In the data rows, 500 means zero.
Here are some numbered points:
array([603., 271., 322., 433., 294., 340., 575., 356., 460., 337., 482., 418.]) 0
array([723., 596., 492., 552., 543., 383., 702., 555., 381., 503., 737., 295.]) 1
array([487., 443., 536., 406., 361., 682., 739., 509., 534., 665., 567., 589.]) 2
array([503., 250., 387., 721., 274., 363., 428., 793., 637., 428., 482., 659.]) 3
array([439., 598., 576., 513., 446., 391., 666., 741., 300., 556., 580., 512.]) 4
array([313., 737., 511., 260., 619., 643., 842., 197., 224., 516., 784., 776.]) 5
array([353., 635., 469., 417., 533., 641., 425., 535., 678., 557., 570., 270.]) 6
array([566., 555., 463., 513., 436., 284., 485., 379., 559., 518., 314.,  98.]) 7
array([517., 272., 441., 414., 351., 422., 584., 500., 571., 505., 381., 424.]) 8
array([553., 299., 371., 417., 214., 773., 757., 374., 517., 660., 569., 583.]) 9
array([531., 303., 416., 343., 357., 486., 403., 435., 715., 519., 388., 339.]) 10
array([521., 509., 442., 518., 568., 595., 223., 439., 515., 382., 509., 508.]) 11
array([555., 566., 517., 658., 560., 376., 303., 370., 321., 384., 525., 400.]) 12
Which five points above are nearest to each new point by angle, seen from the average point of the numbered points? Their numbers follow each, nearest first.
array([818., 374., 223., 297., 485., 484., 554., 472., 975., 430., 264., 368.]) 10 8 7 0 6
array([517., 674., 352., 496., 515., 749., 609., 507., 364., 605., 557., 420.]) 5 6 2 1 9
array([533., 360., 423., 366., 446., 658., 595., 295., 590., 488., 433., 638.]) 9 2 5 10 8
array([597., 401., 437., 382., 320., 537., 543., 487., 608., 427., 439., 441.]) 10 8 0 9 3
array([263., 697., 856., 844., 737., 232., 314., 504., 362., 149., 651., 597.]) 12 11 4 1 5
array([578., 452., 352., 354., 310., 570., 590., 377., 513., 530., 550., 530.]) 9 2 0 5 10
array([321., 302., 539., 601., 203., 707., 131., 654., 508., 688., 383., 487.]) 3 11 10 6 8
array([405., 571., 543., 166., 654., 604., 638., 546., 395., 576., 340., 485.]) 5 2 6 4 11
array([605., 537., 498., 625., 561., 511., 613., 552., 468., 600., 309., 490.]) 4 7 12 1 3
array([743., 201., 464., 631., 236., 501., 264., 865., 683., 579., 448., 625.]) 3 8 10 11 9
array([444., 441., 443., 522., 401., 480., 355., 697., 625., 431., 499., 626.]) 3 11 10 6 8
array([581., 754., 518., 266., 575., 498., 869., 550., 274., 539., 600., 505.]) 5 4 1 2 9
array([525., 464., 387., 370., 330., 664., 711., 390., 517., 686., 460., 499.]) 9 2 5 8 10
